The rows of X fall into 4 groups, and each row is roughly a mix of its group's hidden directions.
X, 128 rows:
[[  3 -15   7 -38 -14 -26   7  13 -22  44]
 [ 19  38  -1  54 -11   6  13 -13   5  -7]
 [ 50   6  -9   6   8  -4  14 -35 -12  30]
 [-20 -10  -9 -26 -12 -11  25 -40 -13 -37]
 [ 55  31 -18  16  14   8  16 -11  -1   7]
 [ 16 -17   7  -6  19   9 -20  24  31 -48]
 [  9  -8  36  10 -32  -6   4  51  -6  -4]
 [ 48 -31  18   7   5  34 -20   6   2   4]
 [ 30  25 -21 -34  30  15  -1  -7  26  19]
 [ -5   1 -36 -19  29   3 -11 -48  17  -4]
 [-20 -43  -8 -12 -15  15 -22  25  30  17]
 [ 31 -11   6  11  20  51  15  14   5  25]
 [-43 -17  15  -8  19  24   6  21 -29 -24]
 [  2   1   6  23  54  25 -13  16   8 -26]
 [-39 -32  26 -27  -7  -8  24   4 -25  -1]
 [  3  33  32  -2 -26  30  10  23 -19 -24]
 [  4  27   5   6  -3   9  -4  21  61 -14]
 [-14  31 -29  -7 -10 -38  38  -8  -2 -10]
 [ 36   8   7  15  13  49   5   3 -28  17]
 [-17   5 -18  39 -28 -10 -38  27  -2 -10]
 [-13 -14 -31 -28  31  -4   7 -12   4 -45]
 [-22 -29 -13 -42  -4 -11 -34  -2  26  -8]
 [-33  21  -3  -3  19  -5  40  39   0 -13]
 [ 17 -23 -28   3  23 -24 -23 -24  14  36]
 [ -6  25  17 -35  -2 -24  -5 -15   9 -46]
 [  0 -13  42 -22  45   8   2 -14  17 -16]
 [ 15  -3 -13 -36 -50  16  -4  -2 -26  14]
 [-44  -7  26   2  -3 -18 -43  13   0 -14]
 [ 24 -13   9   9  29  30   3  41  26 -18]
 [-56  -7  24 -24   8  -6  16  22   2  10]
 [ -8 -18 -45  -9 -22  -5   9  13 -26  36]
 [ 14 -20 -12  -9  50   0 -19  18  21 -29]
 [  1 -14  26  19  22 -20 -22 -39   3 -33]
 [ 24   8  24   0 -19  29  19  23  -7 -44]
 [ 21 -22  19 -15 -18  43   8  31  21  10]
 [ 28  17  33 -17   2  24 -33  -5  13 -31]
 [ -5  29 -49  42   8   4  12   0  -7   1]
 [ -5 -21   2 -30 -31 -30 -17  18  32 -21]
 [ 10  -1  -6   7  43  37   7  -7 -42  -3]
 [ 14  11   7  26 -10 -11  -8 -34 -51  15]
 [ -3 -16 -11  32 -30 -11  24 -45 -11   7]
 [ 24  20  29  27 -17   0 -12 -45  -1 -17]
 [  5  26 -13  13 -14 -13  27 -33 -40  21]
 [-25 -21  38 -24 -18 -32   3   1  13 -26]
 [ 23 -21 -21 -17 -20 -17  16   7  22  45]
 [  2 -31  23 -14   2 -17  22 -28 -45   5]
 [-10  12 -17 -37  11   4  -8 -47  -8 -29]
 [-22 -13 -14 -33 -20 -39 -26 -21   9 -15]
 [ 34  11  12  13   0  43  12 -22 -32 -14]
 [ -3  30 -11 -33  48 -13   4 -10 -21 -12]
 [  4  11 -28   7 -19 -11  49 -33  -4  17]
 [ 14 -17  -6  12 -30  44   1 -16 -31 -24]
 [ 12  26 -25 -23  33  16 -36  21  15  -6]
 [-17   9  15 -19  23  39  25  37  17   5]
 [-17  10  11  -4  40  -5  42  -5  -7 -35]
 [ -7  15 -11 -42 -35   2 -23  15  12 -32]
 [-32  27  12  26  10   0  -6 -23 -44   9]
 [-16 -40  35  -3  41   8   7 -16  12  -2]
 [-15 -21  -3 -12 -18 -48 -40 -11   9   8]
 [ -2  10 -15   0  34 -30 -10 -35 -34  20]
 [ -1 -19  -5 -30 -20   7   7  44  -4  39]
 [  7  -5  -6  26 -42 -43 -24 -15   6  -4]
 [ 29  -6 -15  30 -20 -20  -6 -16 -36  30]
 [-16   0  13  -5  60   2   8   9 -16  28]
 [-28  23 -42 -13  15   2  39 -12   2 -11]
 [ 35  -8  14  38 -13 -26 -12 -14 -33   1]
 [-30 -34 -16  11  -3 -22  19  29 -14  30]
 [ 15 -13  11 -19 -26 -55 -23  -7  -7   7]
 [  2  -8  56  22   0   0  10  30  -5 -23]
 [-22  19 -25 -17  25  28  37   4  27  -4]
 [ 47 -13  -4  10  23   0 -15   3  11 -43]
 [-13  24 -16 -15  19 -15 -11 -21 -54  -1]
 [ -9   9  27  -5 -25 -12  10  27  52  -3]
 [-31   4  36  -8 -29  12 -27  28 -20  13]
 [-31 -24  -8  24 -44  -3  10 -10 -19 -23]
 [-16   2  13  -5 -18 -17  11 -62 -16  -2]
 [-22 -25  -1 -36   0 -20 -22   5  43 -11]
 [ 19  15  -6 -25  11  10 -19 -48   2 -34]
 [-10 -15 -19  -3  27 -31  33 -37  10  16]
 [ 21 -10  31   5  -5  27   0  43   8 -32]
 [-17  19 -31 -31  -5   6 -10  22  42  17]
 [ 28 -37 -41  14  -3  24  -6  -9  12  20]
 [-38  31   7   7 -14  -1  33 -32  -7 -22]
 [-12 -26  17 -38  22  -6  11 -28 -33 -15]
 [ 17  24 -10  20  18  15 -15 -18  37 -37]
 [ 14  42 -14  -3  36  11  21  11 -33   5]
 [-15   0 -25  26  26  31 -18 -11 -27 -31]
 [-43   3   1 -21   1 -18 -23   1  20 -42]
 [-10  25  31  11  38  -9  42  10   1 -11]
 [  8  -4 -30   5  28 -25  23  29  32  22]
 [ 41  27 -14   4  -1 -10 -17 -40 -26   4]
 [-25  -7   4  -3  49  -5  33 -14 -18 -22]
 [ -8  19 -27  -8 -19 -35  44   8   6  21]
 [ 46  16   9  19  23  16  20 -31  15  -4]
 [ -7  10 -24 -24  27  27   8 -22  25 -37]
 [ 27  18   0 -42 -10  20 -19 -37  -1 -14]
 [ -5  14  -9  -3 -40 -33  29  -4 -19  32]
 [-20   5 -34   1 -22  11  -3  -3 -55 -10]
 [-39 -14  22 -22 -15   5  41   8  24   4]
 [ 16 -20  11   2  32  30 -17  27  30 -26]
 [ -8 -30 -10  -6  12 -12 -16  19  32  48]
 [-19  29  19 -10  50  -9  20  14 -19   5]
 [  4 -30  31 -10   0 -29  -2 -15 -46 -11]
 [-26  47  -3  26 -14  11  20 -18  -7 -25]
 [ -1  48 -10  12 -25 -31  24   6  -7 -23]
 [-23 -16   2 -24  41 -10 -24 -21   2 -33]
 [  7   2  19  26   6   9 -18  52 -32   3]
 [  4  20  30   2  32   8 -12 -12  26 -43]
 [-10   2  29  34  24 -15  24  24  29  18]
 [-20  -3  32  25 -41 -24   8  12  25  -4]
 [-40 -25  -8 -33  15 -20  -7 -21 -16  23]
 [-38 -16 -30   5  29 -14   8  18 -12  32]
 [ 13 -53  -6 -20 -14  -4 -21  31 -16  -2]
 [-34 -41  21   2 -13 -15   5 -10  30 -24]
 [  6  -4  30 -10   1  -4 -30 -46  -6 -33]
 [  6 -19  -2 -19 -18   2   4   6  55 -33]
 [-11 -13   8   0  29  32  39  -2 -15 -36]
 [ -4 -11  39 -35   9  -2  17  39 -13  19]
 [-22 -16  40  20   7  -7 -42  22  -7  11]
 [-16  13  45 -17  22  18 -12  -2 -40  -2]
 [-15  23  26  -4  46 -22  23 -15 -18 -14]
 [ 22   2  27 -52  -9  14 -21 -26   5   0]
 [ 43 -21  -3   6  26  38 -18 -22   3   5]
 [ 10 -14  -1 -11  10 -27  22 -59   6   0]
 [-13 -10  25 -38 -35  11 -30  -5 -25  -8]
 [ 26 -15 -28   2  41   2  -8  36  22  -4]
 [-21  12 -34 -25  18  38  21  -4  21  16]
 [-10 -49  21  -5  -5 -29   0   8  -6  36]]
In each list below, one row fits none of the groups, and each other row fits one group, some only roughly. Which row is it?
    q_708: [-10 -25  21 -15 -30 -32  29 -33   7   0]
    q_423: [ 33   5  16 -33  48   6 -15  -7  -1 -17]
    q_270: [ 15   8  12  26 -38   3 -34   0 -21  33]
    q_125: [ 24   9  19 -43   8 -11   3  31  11  33]
    q_700: [  1  15 -12 -27  -3  -2 -17  50  10  35]
    q_531: [ 14   0  22 -15  34  30  41  10  -3  23]
    q_537: [ 31 -26  -7  30 -27  11 -22  -9  10  35]
    q_798: [-49   2  -2  22 -26  13  12  15  22 -24]
    q_21: [-16   5  -4 -21 -17 -15  20   5  31 -52]
    q_946: [  8   6 -13  -1  25  -6 -37  36  34  24]

q_946
    q_411: [-13 -25  33  -7   9  -3  39 -31 -24 -14]
    q_849: [ 24 -19   6  37   4  -2 -35  28  -9 -28]
    q_137: [-19  10   2  60 -23 -13  11   7 -12  13]
    q_357: [  2 -25  40  -5  -4   9  12 -12  34 -38]
    q_396: [ 29  14 -11   8 -51  26  -2  19 -18  -9]
    q_266: [ 26   4 -19  31 -29 -45  -1  -5 -12  17]
    q_668: [  9 -11 -40 -45  18  12 -10  19   4  21]
    q_404: [ 15  40  -6  11 -27  23 -40   0 -18   7]
    q_248: [ -6 -29  41   5 -20  11 -43   1 -12  14]
    q_730: [  0   8  -4  47 -30 -21 -20  -9  25 -23]
    q_393: [-34   2  51   7  16  -7  23  12  20  -6]
    q_603: [-13  38   7  24   2 -30  27  20 -30 -12]
    q_648: [ -6 -11  -1  -6   7 -13  65  15  19  -5]
    q_583: [-20  -8  12   7  40  -6 -51   0   6 -17]

q_266
    q_286: [ 22 -17  -9  38  18  12  17 -41 -20  10]
    q_750: [-46   4 -28 -18  18 -26  -2   4  31   5]
    q_347: [-18  18  25  -8  -4 -10  45  -7  20  36]
    q_957: [-13 -16  -5   8  47   0 -26  24  36  -3]
    q_158: [ 19  17 -39 -15  -1  -7 -12 -38  36   3]
    q_632: [ 20  13   7  58   7   9 -16  24  15  -8]
    q_89: [-10 -35   4 -33  48   3 -14 -18   5   4]
    q_417: [-15  10  37  34  -6 -14  -4 -46  -6  -2]
    q_392: [-24  -9 -14  42 -44 -18 -10   5 -13   6]
    q_941: [  3 -22  -8 -23 -40  -8  21 -41  16 -11]
    q_819: [-15 -28  39   7 -12 -18  18 -25 -23 -27]
    q_853: [ -4  -6 -31 -23  31   4  -9 -15  41 -28]

q_941
    q_182: [-40  -4   9  22 -25  19  30  18  30  -8]
    q_775: [-37 -15   9 -31  14  27  38 -11   5 -12]
    q_491: [ 19  17  18  46   1  -8  29 -10  25  24]
    q_345: [ 40 -10  19  -4 -37  20  25  22 -11  13]
    q_27: [  2  25   4 -19  17  26  -6  54  20   5]
    q_837: [-22  -6 -37 -30   5  -9  -3 -45 -18  -1]
    q_342: [ -4 -28 -27 -53 -17   1   9  18 -15   9]
    q_993: [-21  25 -24   9  11  40  -5  40   9  11]
    q_921: [ -3  20 -19  -6  31  -2  14   5  17 -54]
    q_361: [-17  19  -5  -5 -42   9  44   6 -15  22]
    q_387: [ -6  -1 -11 -26  -7 -18   3 -41 -48   4]

q_387
    q_493: [ 10  25 -22   8  20  25 -29  45  -3  12]
    q_737: [ 17   7 -36  -9  22 -12 -34 -36  -9 -21]
    q_480: [ 23 -13  27  -8 -26  11 -23   0  -6 -49]
    q_235: [ 24  60   7   0  15  14 -18 -17  -2  -8]
    q_579: [-19  -5 -19  55 -14  17  13  -1 -28   9]
    q_774: [ 21  17 -30   7   3  19   2  23 -11  51]
    q_107: [ 13  21 -49   9  13  16 -32  11 -13  19]
    q_14: [ -7  35 -16   0 -18 -43 -13  20  26  18]
    q_638: [-10 -32  13  24  -5   1  25 -32 -41  -4]
    q_796: [  7  -9 -25  16   6   1 -20 -20 -45  37]

q_235
    q_705: [-34   1 -11  46  34 -16  -1  19   7   7]
    q_428: [-27  -1  38 -13  40  11  12  30   7  11]
    q_507: [ 21  20   3   3 -40  -5  45  -1 -28   1]
    q_555: [-12  10 -23  -4  35 -12  -1  13  31 -44]
    q_24: [  7 -23  17   1 -27 -28  29 -39 -22   9]
    q_563: [-16  15   3 -47  12  -4  10 -47   5  12]
    q_716: [ 27  38  13  15 -35  -2 -14 -22 -26  -8]
    q_902: [ 16  15 -49   3 -13 -13 -38   6   3  23]
    q_160: [-30 -37 -20 -11  12  -5 -13  31 -26 -24]
    q_713: [ 14  15 -10 -21  -3  39  26 -29  -2 -36]
    q_597: [ 25 -23  25 -17 -30   9 -44   7 -15  -2]
    q_410: [  4 -10  23 -23  30  15 -13  41 -33   0]
    q_419: [-23 -30  -3  25 -21 -30  -5   7  17  39]
    q_778: [  1   6 -36 -13  25 -25  19   9  34 -30]
    q_451: [  8  41 -11   6  45  -9  -6 -24 -18 -17]

q_451
    q_379: [  8  -5  33  25 -32  -6 -22 -33 -20 -21]
    q_844: [ 18  13 -30  -7  36   4   8 -20  12 -44]
    q_647: [ 34   2 -13   1  23  41  31   7  19 -19]
    q_177: [-24 -27 -42 -23   5 -26  -7 -25  11 -12]
    q_299: [-45  -6 -18 -28 -14 -27  26 -12  12 -16]
    q_707: [-24  -6  22 -38  -8  21 -13  44  -4   7]
    q_336: [-17  -8  12  21 -34  -5 -21 -29 -44   1]
    q_239: [ -6 -10  14   6  12 -18  34  -9  43 -37]
    q_720: [-25  -7  43  -7 -35 -18 -28 -14 -14  -1]
    q_629: [-10  -2  47   5 -12 -16  10  17  38 -27]
    q_260: [-18   5  30 -24 -20 -15 -28 -27 -10 -36]

q_299
    q_77: [ 11  -3  13 -34 -24 -11  29 -47   0   5]
    q_609: [ 20  16   4  13  15  15  22  23  -1 -55]
    q_105: [ 16  11  13 -38  36  25  29  -2  21  11]
    q_356: [ 18  -7   6  33  40  -7  -5  42  13 -13]
    q_691: [ 11  -3  19  12 -27  29 -13 -22 -39  30]
    q_571: [-48  -3  17  11  -2  -2   8  46  -6  17]
    q_743: [ 25   5   8  33  31   8 -22  -5 -22 -38]
    q_646: [-21  14  21 -51  14   9  25   7  25   5]
    q_52: [-37  29 -25 -19 -41  -4  -9   8   2  15]
    q_918: [ 13 -19  50  13 -27  34 -14   4   1   5]
    q_61: [ 20  20   9  31 -39   8 -35  -3 -20  16]

q_52
    q_374: [ 34   5 -15 -44  17 -22 -19 -17  -5  22]
    q_914: [ 20   5 -20 -30  -4 -27 -39  10 -28  21]
    q_467: [ -6  26  -4   5 -19  16  31  39   1  37]
    q_120: [ 16  -2 -34  56  12 -12  -9   8  -6  15]
    q_906: [ 18  22  28  10  43 -22 -31  10  10  -9]
    q_561: [  9  -8 -43 -11  19   0  -3  30   2  43]
    q_714: [-19   7  -5   4  13 -45 -15  23  17 -41]
    q_505: [-12 -19 -19  -4  36 -27 -34  -8  28 -20]
    q_381: [-52  19 -16   4  17 -22  14   6   6  30]
    q_549: [ -7  30 -21  10  24 -16  26   3   9 -46]
    q_257: [ 11   4 -32  -7 -32  30 -21  26 -28  14]
    q_975: [ 20  23   3  25 -42  26   1  35  -5   0]
    q_606: [-40  -5  20   7  19  26  17  15  14 -38]
    q_90: [-32  11 -12 -10 -23  21 -10  46 -27  -3]
    q_989: [-11   6   7 -10 -55  18 -15   8 -36  -5]

q_906
    q_134: [  2  36 -30  -2  -4  20  15  14   4  47]
    q_937: [ -3  40 -14   2  42  22 -12  12 -18 -25]
    q_935: [ 22  37  11  38  -6  -3   8 -13  11  38]
    q_671: [-20 -45  -4 -19  29 -21 -13  19   5  24]
    q_621: [-23  18 -39 -26   6 -34   6 -11 -12 -25]
    q_303: [-12  10 -23 -19 -11   5 -18  46  -3  39]
    q_893: [  3  37 -15  -5 -30  20  30  14   0  36]
    q_530: [ 34 -17  20  43  -9  31  16 -12   0   8]
    q_889: [ 35 -16 -30  -9  22  17   6 -17  23  35]
    q_809: [ 17  36 -13  25 -26   1   6  40  -2  24]
    q_196: [ 16  21 -17  13  48 -14  34 -19  -8  -7]

q_937
    q_757: [ 44 -14   9  20  12 -16  -1  46  11  -6]
    q_553: [ 20   5 -19  -6 -14  -9 -32  40  21 -33]
    q_179: [ 60  22   9  21  10  -1 -16   8  -1  14]
    q_348: [ 25  31 -14 -27   8 -33 -13 -34  10 -15]
    q_201: [-17   3   6  23 -37  10  -2  45 -18  25]
    q_433: [ 20   1   5 -20  15   1  21 -16  29 -52]
    q_735: [ 11  48 -30   9  23  33  -9  11   5  -6]
    q_207: [-41 -23  20  17  22   0   8  27  -7  32]
    q_209: [-37  12   4 -24 -13  10 -14 -37   2 -36]
    q_956: [ 11  10 -50 -22  41  12  -3  13  12   1]
    q_317: [-17  15  12  28 -29  -1   7  34  42   2]
    q_304: [-25 -25  -6  -1  29  -6 -16  53   2   6]
    q_999: [ -7 -13  27 -39  21 -18 -15  -7  11 -41]

q_553
